In the data rows, the value 128 means zero.
Here are some points, one per row:
[138 148 103 150 114 159  78 120 111 129  76 153  86 132 156 130 126 143
 139 146 117  93 160 110 135 123 107 110 115 101 126 113 116 140 138 120
 146 166 125 114  97  97  97]
[163 124 138 166 119 115 144 164 177 129 167  95 109 135 154 149 137 159
 150 112 123 117 146  92 119 145 120 119 171 193 173 136 147 137 107 129
 168 159 140 151 130  75 114]
[ 91 174 117 129 121 139 118 121 119 102  95 129 167 122 127 157 105 123
 115 124  95 136 141 113 139 116 145 150 139 147 137 111 130 143 130  99
 100 147 136 186 173 141 126]
[152 132 133 131 145 162 161  88 140 155 101  62 100 124 146 147  87 112
 104 141 127 150 132 159 151 138  90 104 139 121 107 160 179 135 148 109
 111 150  97  96 142 139 112]
[162 147 158 118 168 122 136 119  97 141 133 127 100 139  91 129 128  99
 161 151  73 117 110 113 147 103 114 137 133 144 104 178  82 104 113 144
 124 119 142 153 109 112 132]
[126 121 141 115 187  96 118 137 163 109 111 125 145 130 127 119  92 124
 111 140  68  97  98 138 120 187 129  80 142  95 163 111 120 147 152 125
 127  67 136 118 106 113 122]
[166 160 132 140 153 125 146 129 150 140 135 167  91 154 137 114 132 159
  77 135 120 138 146 140 145 100 143 117 129 133 106 126  76 170 100 100
 152  80 133 110 167 150 147]
[105 109  97 139 166 156  88 170 123 157 190 142 131 127 158 119 142  54
 135 162 111 123 146 156 118 127 120 134 152 148 162 116 117 141 137 104
  96 165 118 107 125 156 181]
[162 120 154 110 132 122 126 145 115 132 120 139 136 117  70 156 105 132
 141 148 123 108 121 118  98 116 116 155 165 114 103  94 131 183 116 149
 151 123  88  91 126 124 159]
[132 132 124 135 135 177 103 110 153  94 163 143 133 124 116 119 127  98
 117 157 144 161 113 104 110 167 103 131  69 140  81 132 150 176 133 153
 134 120 176 132 138  89 109]
[127  84 139 119 120  51 121 172  60  31 131  81  97 190 171 120 127 123
 112 116 142 173 150 116 116 116 120 126 123 121 100 126 122 140 152 133
 107 127 121 129 119 132 152]
[144 142 116 102 146 149 122 111 131 104 125 129 116  82 121 152 138 147
 120 131 160 131 152 152 116 123 135  89 138 153 123 125 113 107 155 139
 130 129 138 137  90 124 133]
[117 109 121  70 132 114 112 121 143 137  98 123 113 132 142 133 163 101
 155  75 136 139  61 140 135  79 156 107 123 129 121 118 161 167  92 111
 117 146 143 142 125 112 131]
[109 117 116 137 152 154 144 131 144 115 106 145 139 108 126 158 143 152
 145 134 160 146 155 146 136 112  93 129 127 138 125 131 122 129 131 122
 104  89 122 136 108  96 138]
[122  75 147 130 139 131 122 122 135 135 110 121 160 157  85 129 123 155
 103 123  91  92 129 143 127 110  94 139 126 165 105 145 110 127 117 122
 131 140 166 110 110 134 136]
[149 104 190 142 145 170 158  97  91 128 145 139 176 115 160  89 169 134
 149 116 134 129 122 121 120 145 132  92 147 103 127  91  83 130 124 113
 109 167 111 145 155 112 147]
[135 116 133 122  82  88 118 128 150 157  97 145 128 125 137  60 101 124
 136 154 133 150 125 167 155 132 115 127 131 140 111 122 154 122 153 149
 158 128 114 204 122 118 182]
[ 73 147 119 109  47 129 195 168  81 128 134 121 120  58 148 101 170 116
  76 118  58 126 108 143 120 110 121 130 127 127 129 149 125 140 143 135
 139 109 127  90 125  84 127]
[163  82 136 124 124 114 123 123 127 115 196 135  95  86 137 146 148 174
 153 139  90 108 171 120 149 143 127 138 138 130 126 122 200 131 106  89
 123 110 124 159 139 146  81]
[130 125 128 132 129 185 115 165 138 148 159  98 157 169 127 108 159 148
 107 134  99 145 125 169 103 132 143 117 123  84 124 122 113 119  89 153
 108 147  80 170 108 151 104]
[ 76 145 170  56 102 131  80 132 150 119 159 155 118 146 143 116  99 135
 118  97 143 152 137 121 124 134 116 123 152 102 115 166 125  88 104 110
 154 138 116 113 133 115 134]
[168  87  84 137 120 118 105 129  69 142 130 121 164 128 117 142  95  99
 109 107 176 128 121 164 137 127 136 145 120 112 164 142 102 111 119 104
 168 104 134 131 162  88  86]
[103 119 155 166 133 123 122 122 127 125  91 152 156 119 126 138 162 100
 101 129 134 135 160  97 140 110 117 117 103 114 178 154 165 122 109 155
 133 115 107 137 158 154 129]
[171 130  97 116 119 129 135 138  81 133 139 148 169 143 116 130 109 144
  91 145 176 148  89  95 160 122 136 149 170  95 184 164 132 144 152 126
 116 134 171 143 110 138 102]
[148 113 128 168  76 131 128 115 148 123 151 136 146 127 158 185  84 155
 162 136 115 117 120 136 132 144 190 105  86 124 119 187 118 148 123 125
  96 131 113 109 109 120 171]
[139 105 135  99  99 135 135 127 158 154 100 123  93 138 120  96 131 119
 129 109 138 156 170 118 117 134 149 168 119 105 149 109 123 118 130 118
  86 116 160 115 106 113 145]
[122 140 157 136 101 124 129 140 144 130 106 117 121 139 119  92 131  94
 174 105 140 150 120 130 101 135 151 154 142 136 117 124 131 121 143  84
 125 102 126 119 124 136 106]
[111 128 142 137 167  92 129 114 126 166 143 133 104 128 102 122 119 167
  84 140 145  96  92 109  73 121 115 154  87 143 126 130 118 123 142  90
  99 141  85 139 121 103 130]
[164 154 131 156 164 140 106 132 127 105 117 142 125 148 128 142 169 138
 102  95 115  94  95 154 155 159 147 193 142 127 101 134 165  85 147 151
 131 120 118  98 132 106 174]
[ 75 144 154 156 141 132 144 120 137 132 155 128 107 147 114 162 107 133
 136 143 153 119 143 174 157 101 148 124 143 113 122 105 131 138 160 172
 121 136 139 129 117 100  81]
[136 136 140  77  78  95 108  97 131 163 130 125 141 173 130 131 165 131
 141 135 120 156 121 122 159 150 124 129 108 171 149  89 115 120 158 143
 103 121 109  90 146 136 120]
[139 133 103  84 115 130 219 168 142 135 125 186 134 181 115 162 128  73
 115 108 148  56 132 109 131 160 109 111 100 115  97 106 137  92 135 108
 143 139 128 155 133 147 129]
[110 121  83 157 104  78 133  82 145 131 131 178 113 146 105 119 148 109
 145  88 109 181 121 130 103 147 110 116 171 115 112 129 122 119 114 139
 114 133 118 118 104 138 112]
[158 142 126 129 143 115 127 117 153 108 148 131 143 140  91  87 124 137
 132 114 111  78 146 144  99  58 133 116 113 114 130 146 141 132 176 129
 130 144 140 106 149 136 135]
[ 90 123 137 141 117 165 122 106  83 135 108 126  97 125 107 142 113 115
 101 102 123 120 136 110 108 152 166 116 135 153 166 119 141 137 123 153
 144 120 132 163 148 171 145]
[129 132 136 150  96 125 119  98 156 102 150  94 109 105 174 141 125 143
 152 137 150  74  74 145 121 123  69 160 135  99 150 106  95 118 101 138
 128 103 164 135 136 171 138]
[132 157 132 155 142 119 116 171 112 206 150 119 177  79 158 113  94 129
 128  48 114 145 137  94 137 113 115 120 109 124  86  87 133 119 130 159
 117 119 148 119 104 157 130]
[103 141 102 123 150 143 138 104 103 156 118 121 147 162 165 137 149 167
 163 180 145 127 131 120  96 122 139 107 136 140 107 131 159 116 139 127
 162  93 149 109 120 122 133]
[138 114 122 143 138 134 138 131 160 117 141 104 102 106 127 180 132 152
 149 151  98 180  92 117 112 104 104 154  94  90 157  99 109  85 146 125
 186 160 152 128 152 157 147]
[ 96 151 112 131 138 121 148  71 122 106 131  93 167 119 127 120 122  95
 105 129 124 122 165  97 154 130 162 157 119 129 146 113 129 133  90 121
 169 142 108 143  96 136 140]
[119  95  97 128 139 128 119 139 149 123 108 118 117  97 132 124 113 128
 120 179 141 116 110  93 144 109 172 108 155 138  84 108 126  88  98 158
 101 142 134 100 172 109 112]
[105 137 117 161 118 138 105 147 136 122 131  97 113 109  74 124 156 141
 133 150 167 118 119 105 180 141 127  80 133 126 103 129 122 126 143  93
 130 121 126 114 117 137 138]
[ 99 121 100  84 159  92 138 144 140 144 102 120 119 101 135  99 148 153
 172  96 144 129 148 136 138 187 137 161 128 115 117 184  92 170 151 161
 138 165 123 125 165 157 115]
[125 119  99 123 134 181 130 116 142  99 127 125 123 122 135 121 111 135
 151 121 143 120 128 103 126 100 114 125 131 164 129 135 113 117 155 149
 121  85  78 130 121 127 108]
[130 122 180 121 113 105 121 139 149 132  98 151 129 117 151 119 148  96
 129 136 144 149 123 147 114 128 161 158 120 147 117 133 126 127 139 113
 140 137 127 119  82 163  84]
[141 150 105 134 142 126 159 160  68  91 123 158 132 133 103  91  69 148
 146 137 155 153 102 165 147 141 116 122  92 153 184 120 151 111  70 118
 122 150 139  96 128 143 105]
[125 188 130 126 112 111 114 119 108 129 112  99 152 115 109 145 146 100
 121 142 138 118 170 123  93 138 130 118 120 124 153 139 144 121  84 147
 105 118 136 153 155 133 139]
These points spread out most along one direction. Where along it does each point below lie, from 0 to 99? The average is 50, and the first point in the table lies past the average. One standard deviation of the points above along it is 16.
[149 104 190 142 145 170 158  97  91 128 145 139 176 115 160  89 169 134
 149 116 134 129 122 121 120 145 132  92 147 103 127  91  83 130 124 113
 109 167 111 145 155 112 147] 49
[138 114 122 143 138 134 138 131 160 117 141 104 102 106 127 180 132 152
 149 151  98 180  92 117 112 104 104 154  94  90 157  99 109  85 146 125
 186 160 152 128 152 157 147] 71
[122 140 157 136 101 124 129 140 144 130 106 117 121 139 119  92 131  94
 174 105 140 150 120 130 101 135 151 154 142 136 117 124 131 121 143  84
 125 102 126 119 124 136 106] 27
[132 157 132 155 142 119 116 171 112 206 150 119 177  79 158 113  94 129
 128  48 114 145 137  94 137 113 115 120 109 124  86  87 133 119 130 159
 117 119 148 119 104 157 130] 36
[129 132 136 150  96 125 119  98 156 102 150  94 109 105 174 141 125 143
 152 137 150  74  74 145 121 123  69 160 135  99 150 106  95 118 101 138
 128 103 164 135 136 171 138] 71
[103 141 102 123 150 143 138 104 103 156 118 121 147 162 165 137 149 167
 163 180 145 127 131 120  96 122 139 107 136 140 107 131 159 116 139 127
 162  93 149 109 120 122 133] 64
[109 117 116 137 152 154 144 131 144 115 106 145 139 108 126 158 143 152
 145 134 160 146 155 146 136 112  93 129 127 138 125 131 122 129 131 122
 104  89 122 136 108  96 138] 64
[ 90 123 137 141 117 165 122 106  83 135 108 126  97 125 107 142 113 115
 101 102 123 120 136 110 108 152 166 116 135 153 166 119 141 137 123 153
 144 120 132 163 148 171 145] 42
[162 120 154 110 132 122 126 145 115 132 120 139 136 117  70 156 105 132
 141 148 123 108 121 118  98 116 116 155 165 114 103  94 131 183 116 149
 151 123  88  91 126 124 159] 61
[122  75 147 130 139 131 122 122 135 135 110 121 160 157  85 129 123 155
 103 123  91  92 129 143 127 110  94 139 126 165 105 145 110 127 117 122
 131 140 166 110 110 134 136] 61
[130 122 180 121 113 105 121 139 149 132  98 151 129 117 151 119 148  96
 129 136 144 149 123 147 114 128 161 158 120 147 117 133 126 127 139 113
 140 137 127 119  82 163  84] 27
